Rows are one point carried round by a steady rotation, each followed by how many steps it has turned.
The counts run from 0 to 182.
[-10  42  68 -14  -1 -23  49   4  24  48  13 -19 -21  62  -2 -33   9  65
  25  10  22  25 -37 -75 -36  15  -1 -22   5 -34  23  -7  24  -7 -24   5
 -37 -17  -3  -2 -28 -21 -46  31   9  27  54  15  -1   0 -30  -3 -13  32
 -18  37  21   1  29   5 -15  -1  -9 -14 -43 -15]	5
[-47  38   5 -25  18 -11  11  -7   1  43  30  15 -10 104 -19  23   8   8
  19 -34  23  10 -56 -16  19  12   1  -6   9  23  35 -22  22  -8  -4 -23
 -88  -6  25  -1 -14   6 -18  45  30 -17 -15   1 -35 -16  -6   5 -18  11
 -26  19 -17  55  26  -8  14   2 -18  13 -53  31]	103
[-15  73  31 -28  14   3  29  19 -10  40  11   1 -32  47  -6  -8 -10 -20
  30 -41   9  37 -24   3  26  -7   8 -31   7  20   1 -15 -28  -9 -17  -7
 -76   1   8  17  19 -12  12  34  42  11  16  13 -52  19   9 -11 -60  20
 -25   1  10  30   8 -35  22 -31 -11  60 -57  14]	131
[-28  63  56 -45  17 -17  23   5   0  48  29   2  -2  65  -2   4 -19   9
  31 -16  -4  39 -40 -32 -19   8   7  -2  20  22  14  -5 -21  -1  -2 -27
 -80   3 -19   2 -15 -14 -49  47  22  -6  15   7  -7   4   7   6 -39  21
 -39  -2  28  23  43 -12  15  20   7  -5 -46  -8]	2
[-23  49  27  -5  14 -27  34   4 -38  50  30  39  -8  64  -6 -11 -23  42
  20  16 -22 -37 -28 -54 -21  17  -1  20 -45  11  16  -4  -2 -11   9 -33
 -50   8   1  -2 -14   6 -14  30   2   5  38 -15 -36 -13 -37   6 -50  -3
  -5  21  -7  46   5  -9   2 -10 -42 -31 -46  14]	60
[ 22  61  13 -30  -3  19  39  27 -21  76  49   0 -14  34 -10  18 -13 -26
   0 -40   7   7 -23  -4  -5  10  57  26 -11 -13   0 -11  -6 -16   2  32
 -71  20  20  21  19 -30  22  56  28   7  22  12  13   6 -31  -6  -8  18
 -24   7  17  31  64  -9  28   1  19  13 -53  17]	113
[-18  69   7 -22  15  35  40  35 -19  62  53  -4 -19  25  -2 -10 -16  10
  20 -33   8  -1  -7 -18 -18  33  29  23   0 -17 -17  -3 -17 -22  -6  50
 -57  26  16 -33   7 -37  20  52  66  32  -3  10  -9   7 -16 -25 -41  -5
   7   3  44  -2  40 -27   6 -10   6   5 -68 -13]	21
[ 10  57  44 -19   6  -4  44   9   2  47   7   8 -27  41 -11 -31 -10   8
  30 -36   8  24 -19 -24  24 -26  10 -27  16  -2   8 -32 -27 -10 -14  -6
 -65  -2   7   0  30   9   6  35  38  18  31  18 -40  33  -8 -21 -58  17
 -27  14   4  26   5 -59   4 -40 -14  47 -35   2]	132
[ -5  61  54 -34   5   8  21  27  18  40  41 -17 -18  35 -15  17  -7  -7
   4 -30   8 -14 -20 -51  11  15  20 -18  13 -37 -19 -12 -15 -16  25   2
 -57  22  18  25 -31  -1 -29  87  45  21  55  15 -14  13   7 -47 -14  -4
 -38  22 -26  41  14  -8  20 -10 -10  31 -46  41]	159
[ 16  80  11  -1  16  -5  72  32 -14  41  36 -12 -40  12  11  16 -28   8
  19 -21 -29 -24  -1 -31 -35  40  10   9 -29 -28   2 -28  19 -14 -14  31
 -14  29  12  22 -15 -34 -19  32  13  58  40  17 -33  17 -30   0 -34  -3
  16   0  33   3  43  26 -18  16  15  30 -64 -16]	24
[ 19  41  25 -15  13  12  61  15 -32  72  52  26 -13  20   3 -10   0  28
  20   1  23  -8  -8 -55 -22 -21  -3   3 -21 -10  18 -36  11 -13  16  28
 -72  13  28 -23 -10 -16  47  36  28  18   1   3 -30 -43 -20  15 -40  29
  -3 -12   6  28   9 -27  -4 -32 -31  10 -70   6]	18
[ -5  30  20 -17  -6   0  20  -7  -4  67  26  23   6  91 -16 -28  10  53
  27 -28  32 -10 -37 -36  14  -8  -2  -2  10   7  19 -12  22 -19 -12   3
 -67 -36  19 -30  -1   6  19  35  26 -14  17   9 -19 -32 -43  -4 -41  35
 -17  41   0  42  16 -40  -7 -29 -25  -8 -50  12]	105
[  0  58  19   9   9 -13  49 -13 -24  51  30  -8 -21  68 -16  -7   8  23
  15 -12  15  -9  -5 -42   9   8   4  -9 -22 -14  13   3  28 -33 -18   7
 -45 -15  43  -5   4  17  30  32  14  37  50   6 -48 -27 -23   5 -44  28
  -5  59 -32  43  23  11 -17  -8 -38  15 -45  18]	14
[-19  38  27 -32 -27  -3  54  34  40  53  26   6 -10  56 -22 -29  14  16
  15 -27   0  31 -41 -25 -29  24  44   2   5 -20  18 -27  21  -2   3 -29
 -61  -4 -16  19  10 -29 -23  51  32 -25   8   2  16   5 -42 -17  -9   8
 -56   5  31   3  33 -30  29  -5   5   6 -44 -19]	95
[-17  58 -27  13  -9 -22  42  38 -18  32  37  23   1  39 -13  24 -35 -14
   6 -52 -17 -19 -43   3  -5  33   3  13 -26  16   3 -54  52 -12   4 -28
 -45   7  16  18  22   3 -16  16  14  13  12   6 -58  18 -19  -5 -30  -4
   1 -20  17  22  46   5  13 -15  11  59 -72  -8]	84
[ -4  22  26 -11 -29 -21  46  30  19  39  18 -28 -16  67 -30  24  23  28
  17  -8  12  26 -47 -43  -3  22  25 -10 -15  -8  26 -36  28 -27   0 -40
 -36 -26  39  44  -5   9   3  73  10   4  44  -3 -22  -6 -34 -10   1  16
 -21  47 -23  42  11  -7  24 -20 -15  40 -21  16]	100
[  7  18  24   9 -43  -1  72  41  27  38  29 -16 -14  39 -49  -4  17   2
  -7 -47   5  12  -9 -17 -13  11  16  -7  25 -17   9 -31  30 -27   4  11
 -22   8  37 -12  16 -17 -18  64  42   1  14  26 -17  17 -21 -20 -29   6
 -40  33  12  12  54 -12  17 -19  -3  47 -51   4]	141
[-40  73  57 -24  16  12  32  -5   9  28  26 -40 -52  51  -4 -10   1  16
  25  -4 -15  11   1 -23 -25  -3  31   1   1 -15  16   7   7  -4  -1  18
 -40  30  10 -11 -52 -10 -14  51  54   3 -14   1 -46  -7 -19   1 -15  11
 -33  33   5  50 -11 -20   3  17 -13 -25 -47  45]	163
[-19  56 -16  -8 -15  -9  33  37  -6  35  32  29   0  40 -16  33 -34 -23
  10 -56 -13  -9 -25  21   6  13  16  29  -2  34  -2 -56  32 -18   7 -29
 -54   5  19  28  24  -4  -4  38  27 -21   5  13 -49  21 -40 -17 -43 -17
 -17 -19  13  44  24 -27  27   1   5  45 -50   4]	85
[ 14  35  27  33   2 -18  46  32 -34  46   1   0 -23  15 -27  -1 -22  10
  27  -9  -6 -25 -17 -16 -10 -14  11  -4 -39  11   4 -36  -6 -20  -5  22
 -32  18  43   6   1   7  28  52  14  24  43  -2 -76  16 -45  -2 -52  -4
   4  19   9  42   8 -25   9 -60 -30  38 -63  16]	174
[ -5  22  66   3 -28 -23  41  36   4  53  19  -7 -15  34 -25  -9  -8   4
  27  -2  14  17 -47 -31  -2 -38   6 -15  19  14  15 -56  -5  -7  21  20
 -26  26  16 -11 -26  19  -3  63  39  -4  17  15 -49  24 -30  17 -39  25
 -44   1  38  35  15 -46  19 -32 -29   5 -57  25]	45
[-24  54  69 -38   1  -8  22  15  14  56  24  -8 -13  71 -15  -9  -4  35
  25  -9   6  46 -31 -33  -4  -2  18  -5  28  10  16 -10 -34  -9  -8  -2
 -64  -9 -12  -8 -13 -17 -40  63  37 -14  17  10   6   5 -13  -8 -28  20
 -39  15  26  21  20 -36  14  12   4 -19 -32 -11]	3
[-18  35 -17  21 -42  19  36  54   9  37   6 -20 -26  35 -24  -1   9  29
  29 -21   0   9 -38   4 -24  23  22  34 -18   8  10 -34  39 -30 -12   6
 -26   8  36   4  10 -24  22  40  31   9 -10 -11 -54  10 -59 -18 -18   2
  13  12  36   6  18 -28  15 -46   3  42 -62 -11]	81
[-38  56  20   0 -12 -23  40  23  13  41 -10 -44 -32  78 -21  13   8  17
  20 -22   2  33 -51 -14 -20  56  38  -7  -6  -4  18  -4  26  -8 -31 -33
 -35 -17  16  45   1 -24 -26  49  14   7  44  -1 -26  19 -40 -11   0   3
 -21  51  21   8  41  32  14  -1   4  20 -32  -9]	98
[  6  43  20 -13 -16 -33  77  31 -16  30   6  15 -30  47 -30 -29  -8  -4
  -1 -31  -2 -20 -19 -30   9  15  -9 -18 -12 -10   0 -43   0   4  19 -25
 -22   5   7  -4   7  30  12  32  39  17  69  -4 -30  46 -42   2 -58   7
 -14  34  22  28  16 -28  -2 -25 -23  52 -20  11]	41
[-18  65  60 -11 -15  18  42  10  28  31  22 -12 -42  37 -12 -37 -17  33
  21 -16 -25   8  24 -26 -17  18  12  -7   2 -11  10   0  -8 -46 -18 -13
 -34  -2  12  -6  16 -14 -33  35  40  10  12  31 -48  11 -11 -32 -47 -18
 -34  19 -18  40 -15 -55  13  -6 -21  19 -53   1]	31
[ -5  36  70  -6 -31   2  43  38  17  45  36  -7   8  10  -8 -24 -27  39
  43  -2   4  35 -41 -42 -21 -12  11  -3  -4  -7   8 -58  40 -34   0 -23
 -52 -10 -11  22  -5   9 -22  39  23  -1  46  33 -37  -8 -42  -7 -20  24
 -19 -23  21   9  10 -44  22 -16  -6  -2 -41 -24]	91
[ -6  26  32  -1 -30 -13  48  30  21  57   7   1  -6  73 -22 -39  12  30
   6 -26  -8  14 -37 -42 -33  26  29  -3  -1 -40   9  -3  21   9 -22 -33
 -32 -13 -19  21  15 -35 -24  32  -8 -13  39  12  11   3 -55 -11  -3  12
 -55  34  33   3  41 -18  20 -30   8   6 -34 -13]	96
[ -7  59  43  -1 -10  14  35   8   0  43   7 -51 -45  13 -12  -7   4 -27
  42 -20  11  20  -6 -18  -6 -24  56  -2 -24 -31  11 -29  12 -15 -17   8
 -49  15  25  41  -6   2   7  59  36   1  13   1 -68   8 -38 -14  10  17
 -17  38  -4  43  -6 -37  14 -25   2  11 -47  53]	72
[-33  27  31 -10 -31   4  66  42   2  41 -12  -9 -48  37 -17 -49  10  26
  11  -2 -12   8 -32 -29 -24  19 -11 -17  -4 -23  11 -15  24  11   3 -29
 -49  21  17  -4  13 -31  21   7  28   3  -6  -1 -38 -15 -42 -14 -44   9
 -45  -8  35  17 -16 -28  26 -54 -24  53 -56   4]	36
[-40  42  22  14 -24   5  61  43  -4  35  35 -48 -26  33 -38  10   9  -8
 -14 -11 -20  21 -28  -9 -38  41  46  26 -12 -11   2  14  43 -13  12  -9
 -26  19  28   5 -27 -19  13  72  34  -2   0  -2 -26 -24 -38  14 -19   0
 -37  14  22   4  39  15  36  12  -3  -4 -50  22]	53
[-20  71 -16   3  -1  -9  42  34 -42  29  -1  -5 -53  48 -27   4 -10  -6
  12 -27 -16 -17 -12   3  -4  32  40  24 -25  13   6  -9  -2   0  -2   5
 -44  31  36  -9   4 -11  42  54  48  13  -6 -26 -57  22 -37  -3 -43 -18
   1  28  27  29  21 -28  17 -15 -12  44 -52  20]	172
[ -3  49   8   6 -23   1  41  41 -32  36  -1 -10 -38  38 -24  -2 -11   5
  25 -19 -19 -13 -11  -3  -4  -3  30  17 -26   9   3 -27  -9 -21   2  15
 -35  21  61  -3   0  -3  43  58  35   6  15 -19 -60  21 -49  -6 -50 -14
  -7  39  25  38  11 -47  17 -45 -24  38 -44  27]	173
[-36  90  -4 -23  -4  19  52  29   1  17   9 -23 -65  51  13   8  10  22
  20 -20 -17   7   5  -3   7  70   6   9  -7  -8  -9 -15  51 -23 -16 -23
 -48   4  17  14   9 -19   0  16  33  31  14   0 -34   1 -27 -41 -53  -1
   2  10  27  14  -9  -8  -1  -4  14  72 -56 -28]	126
[-38  44  30   1 -36 -16  63  26  -3  23  39 -22 -35  47 -40  27   2   6
 -11  -5 -23  38   7  -3   8  24  10  13  13  16  31 -18  28 -32  17 -24
 -34   8  60  -5 -23   7  17  51  29  -3   5  11 -31 -12 -23  20 -60   9
 -40  29  -8  45  35 -22  23  23 -27  19 -33  15]	145
[-29  68  26 -30   1   4  56  50 -22  47  28 -10 -22  45  -6  12  -4  32
   4  21 -19   2 -47 -14 -14  52  22  23   5  -8 -15 -13  -2  13  26  -5
 -50  33   4   0 -36 -20  11  61  42  18  33 -16  18  -5 -31 -23 -39   1
 -28  18  49   4   3  -9  12  -2   2  -3 -40  -6]	154
[-18  44  19   3  10  -9  21 -18 -24  60  31  11  14  94  -3 -22   0  48
  42 -32  37 -19 -38 -36  -1  -2  -1   0  -2   4  18 -11  42 -11 -25  20
 -62 -24   8 -31  -8   7   3  16  24  18  32   7 -31 -26 -46  17 -28  37
   5  33  15  13  38  -1 -20 -16 -11 -17 -55  -2]	106
[-30  53  -2  -1  18 -15  39 -13  14  45  37 -10 -34  40 -14  -4 -14  -9
  29 -49  -4  14 -16 -31 -38  -1  29 -18 -38  -8  43 -15  32 -13 -19  -3
 -65  17  -4   7 -16  -6 -24  38  40  -4 -36  18 -89  10   0  -9   3 -15
  10   5 -26  30  13 -13  -3  -9 -10   6 -55  27]	75
